Each named move below is a turn or a mirror, shown by a few rows before and after it. Which moves, in which order, take the first row of each later pair to the second? The first pair is answered.
J407:
[ -4 -13  49 -19  -5 -27 -16  11 -13  21  31   1 -11  22] => [-20 -33 -26  -4  20  -5  36  22  -6   3   7 -17   5 -28]
[ -9  47   1  -1 -23   9 -12  17 -14 -37  46  -7   0  31] => [-16  34 -37   6 -10  19  14  20  -9 -44  33 -17   9   8]
[-26 -32 -30   7  26  25  33 -24  17   9 -29 -27  16 -39] => [ -4  -3  69 -15  -6  -3 -37 -41   6  33  -5  -4  -8  21]
J61:
[-11 -30  20  -1  11 -24  35  18  22  -1  44   7  -4   1] => [-10 -30 -11   9  21  -9  46  16  23 -12  32   1  -1 -14]
[  4  10  21  14   7   7 -31 -43  13   9 -45  -3   7  -6] => [  4   8  21  11   7   9 -32 -44  13   9 -46  -4   6  -8]
[ -2 -28  17  -7  -7 -37   3 -14   2   8  39  -5  30   1] => [  1 -27 -32  10   6 -18  20 -16   8 -10  21 -14  34 -22]
[ 19 -22  15  -8  -4  -7 -24 -11   0  11  -9   6  -9  -4] => [ 21 -21 -14   1   4   8 -15 -12   4   2 -22   2  -8 -20]
J638:
[  8  -1  19  -4  27   0  11  -5 -24  17  -6  -4 -10  -8] => [ 17   8   5   5  29  11   3  -9 -21   8 -15  -2 -14  -9]
[ 26  23  11  25  15  11 -43 -51  13   0 -27   7   2   2] => [ 13   5 -69  30   8  20  25  17   9 -25   5   6   2 -16]
[-11  -9 -37   6  30  20  19  -5   8 -15 -21 -16   3 -26] => [-32 -30   0 -14  29  -7  27   3   7  10 -10 -19  13 -24]
[  7  -8   4   8  -1 -26  33  15 -16   5  11   4  15  12] => [ 15   2  30  11   2 -24   1 -16 -13  10  -7   5  14  18]

Each pair is 2 to 4 moves apart.
[ 45  24 -28  56  37   1 -27   5 -16 -22 -12 -26  -3  16] => [ -6 -32   7  21  53 -31  23  32 -16  17   2 -43  29  -6] : J638 then J638 then J407
[ 30 -10 -36  -8  10  42 -19 -13  33 -33 -59  16 -23 -43] => [ 32  -5   0 -37 -41   8 -10  60   6 -29  25  41 -46   5] : J407 then J638 then J407 then J638
[ 18  14 -51  22   9  35   4  -3   2 -22 -20 -12 -14 -19] => [ 29  28 -42  16 -16  23  -5  23  -8 -28  14   5 -29   7] : J638 then J407 then J638 then J638
[ 13  17  22  -6 -23 -11 -23  14 -13  -5  26  21 -15  37] => [-26 -25 -21   1  26   1  26  -3   0   3 -26 -15  22 -27] : J61 then J638 then J638 then J407
[-39 -32 -15 -12  18 -13  40  24  -1  11   3 -11  20 -19] => [ 22  33 -16   9 -25   5 -28  14 -10 -19  20  21 -23  35] : J407 then J638 then J638 then J407
[-26 -10  42 -32  23 -31  -7 -27  -1  21 -10 -16 -10  -1] => [-14  -1 -38  -3  39   5  15 -28   4 -13 -32 -22 -10 -26] : J407 then J638 then J638
[ 10 -45 -42  25  46   9  54 -11   5  -1 -28   1   6 -32] => [-10 -63  33  -9  32 -32  53   9  -3  32   8   3   8  -9] : J61 then J407 then J61
[ 39  35  38 -17  -2  11 -71 -34  11  36 -18   8  15  34] => [-13 -25  24 -31  39   3  -7 -25  17  61 -38 -25  55 -19] : J407 then J638 then J638
[ 22  47 -50  63   9  29 -34 -36  12 -23 -46   6  -9  -1] => [ 30  57 -43  45 -33   9 -23  24  -4 -31  19  29 -32  38] : J61 then J638 then J407
[ 21  36  30   0 -18   7 -62  -2  -2  -9   1  39 -47  41] => [-38 -33 -55   0  31  17  48  32  12  -8 -17   0  -4 -43] : J407 then J638 then J407 then J61
[  7   2 -30  30   4  -3  15  32  21 -14  18   2  -5 -14] => [ 12   7  -6  39  20   5 -19 -16  31  -5 -19  -3  -1 -17] : J638 then J638 then J61
[-67 -43 -35 -18  10 -13  33  75  19 -21   7 -11   3 -55] => [-69 -41  70 -31  23 -35 -32   6  26  21 -27 -14  11 -39] : J638 then J407 then J61 then J407
[ 13  37  13  46  23  25 -25 -64  12  16 -74 -18 -38 -23] => [ 16  38 -50  60  21  38   6 -31  11  -7 -63 -18 -43 -34] : J638 then J638 then J638 then J638
[ 40  30 -23  36  -7  33 -36 -31 -12 -29  -7  21 -21  23] => [-39 -54   1  -4  28  -8  51   6  -7  16   5 -11  29 -26] : J407 then J638 then J638 then J407
[-37 -34  43 -29  19 -34   3  23   1  29  -9  -4  14  -9] => [ 27  35  -9  16   6  15 -57 -13   3 -18 -39  14 -20  11] : J61 then J407 then J638
[  2  10  41  -2 -15 -20  -9 -12  -7  26  -7 -15 -20  12] => [  0   1 -36  10  -9   1  36  14  -6   0  -4 -18 -16 -15] : J61 then J407 then J61 then J638
[-27 -30  -2 -19   0 -23  46  41  -2  15  26  -2  11  -8] => [  0  -4 -55  18  22  21  20  -8  11 -15 -29 -10   9 -30] : J61 then J407 then J638 then J407
[  4  41  24  16  18  -4 -48 -34   0  21  23   1 -12   3] => [-30   4   6  12  47  -4  -5 -31   7  33   7 -19  15 -38] : J407 then J638 then J638 then J61
[-13 -54  17 -28  34 -21  52  26 -10  13  15   2  62 -51] => [ -9 -47  65 -33  36 -24  12 -11  -7  29  -1   0  64 -40] : J638 then J638 then J638 then J638
[  2   9 -43   7  11  41  -8 -32   5 -33 -29  12   6 -21] => [ 19  32   4  -7 -27  19 -39 -14  -8 -30  12  34 -18  27] : J61 then J638 then J61
[-30   2  44  -3  34 -13 -69 -51  14  30 -29 -11  15   1] => [-47 -16  69 -23  22 -34 -45 -18   5  44   3  -8  20   8] : J407 then J638 then J61
[-17 -29  45 -19  14 -19  15  -6   9  -1 -11 -17  31   1] => [-11 -19  57 -19   8 -20   2 -10   7  -1 -10 -16  28  10] : J407 then J61 then J407
[  1 -22  61 -18   0 -47 -14   5  -1  31  18 -10   5   5] => [  4 -17  19   7  36 -16 -20 -41  13  17 -39 -28  18 -32] : J61 then J638 then J638
[ 13  -2  23 -19 -23 -26  -8  38 -10   5  34   7 -13  26] => [-20 -37  -7 -17  18 -16  32  27   6  11  -1 -18  17 -28] : J638 then J407 then J638 then J61
[-19 -23  20   3  18 -18  36   4   5  31 -13  -4   4  -5] => [ 13   7 -40  27   5   9  33  14   4  -8 -12   7 -14   0] : J61 then J407 then J638 then J638
[-19 -31 -68  -3   7  18  63   2  12 -13 -12 -22 -14 -26] => [-27 -39 -16 -32 -20 -15  66  39  -2   9  41  -9 -23   7] : J407 then J638 then J407 then J638
[ 29  32 -10  26 -53  -6 -22   6  22 -13  32 -16 -36  24] => [ 26  27   1  21 -56 -14 -23   7  21  -8  35 -13 -35  29] : J61 then J407 then J61
[-21 -50   9   7  50   0   3   5   4  14 -40 -14  17 -22] => [ 30   6 -39  35  18  29 -29  13  -6 -30 -22  11 -19  11] : J638 then J638 then J407 then J638
[  6  18  36   2  23   2 -24 -16  -5   3  15   5 -14  -2] => [ -2   7  -6   4  17   5  17  27  -9 -11  40   5 -16  -9] : J638 then J407 then J638
[-46 -23 -19  -1  11   4  20  34   4   0  -2 -29   3 -12] => [ -3  27 -15  21  -1  28 -42  -5   6 -20 -19 -14 -20  16] : J407 then J638 then J61
[  5  14 -54  13  -1  27   5 -28 -22 -16 -13 -10 -28 -10] => [  2  16  33 -11 -16  -8 -33 -36 -28  13   7   1 -30  26] : J407 then J638 then J638 then J638
[-20 -31  49 -18  18 -27   5  -9   6  30  -3 -14  18 -10] => [-18 -25  54 -19  17 -29  -3 -12   4  30  -3 -13  13  -5] : J407 then J61 then J407
[ -6 -12 -22   5  11   7  11  -5  11  -7 -18 -18  16 -19] => [-12 -15 -26   1   6   1  25  10   7  -7  -3 -14  14 -17] : J407 then J61 then J638
[-19  17  30 -31 -17 -21  -6   8 -14   2  37 -14 -18 -27] => [ -9  32  35 -18  -8  -8 -35 -25  -7   1  11 -16 -19 -26] : J407 then J61 then J407 then J638
[-12 -14  11 -17  -4  -2  16  17 -10   3  15   1  11  -2] => [  2   2  12 -11 -14  -1   1  16 -15  -4  21  11   0  13] : J638 then J638 then J638 then J407
[-20 -26  77 -24  24 -21 -13 -14  18  46  -5   3  27  -3] => [ -1 -11 -24  18  52  31  -1 -37  30   4 -55  -8  29 -39] : J61 then J638 then J407 then J61
[-30 -24 -11 -11  -2  33  -9 -64  19  14 -43  10  -1 -34] => [-40 -37 -52 -19 -19  23  45   6  10  -1   4  16  -5 -32] : J61 then J638 then J638
[  5  11 -41  20 -10  18  22  20  12 -15  10  -2 -13 -13] => [ -8  -1 -37  19   3  15  29  10  17  -9  -5  -9   0 -28] : J638 then J61 then J407 then J61
[-18 -17  -1  10  27   9  19 -29  18 -12 -40 -19  18 -30] => [  7  10  21  16  11  11 -21 -49  14 -15 -44  -9   2  -6] : J407 then J61 then J407 then J61
[-16 -14 -40  11  27   4  25  -8  11   3 -33 -15  13 -22] => [-17 -14 -28   9  29   3  16 -19   9   6 -38 -15  14 -21] : J638 then J407 then J61
[ -9   1  25  -5  -9 -19 -26  22  32  19  54  30  21  22] => [-18 -11 -10  -2  -6 -13   0  41  33  12  62  25  26   7] : J638 then J61 then J638 then J61
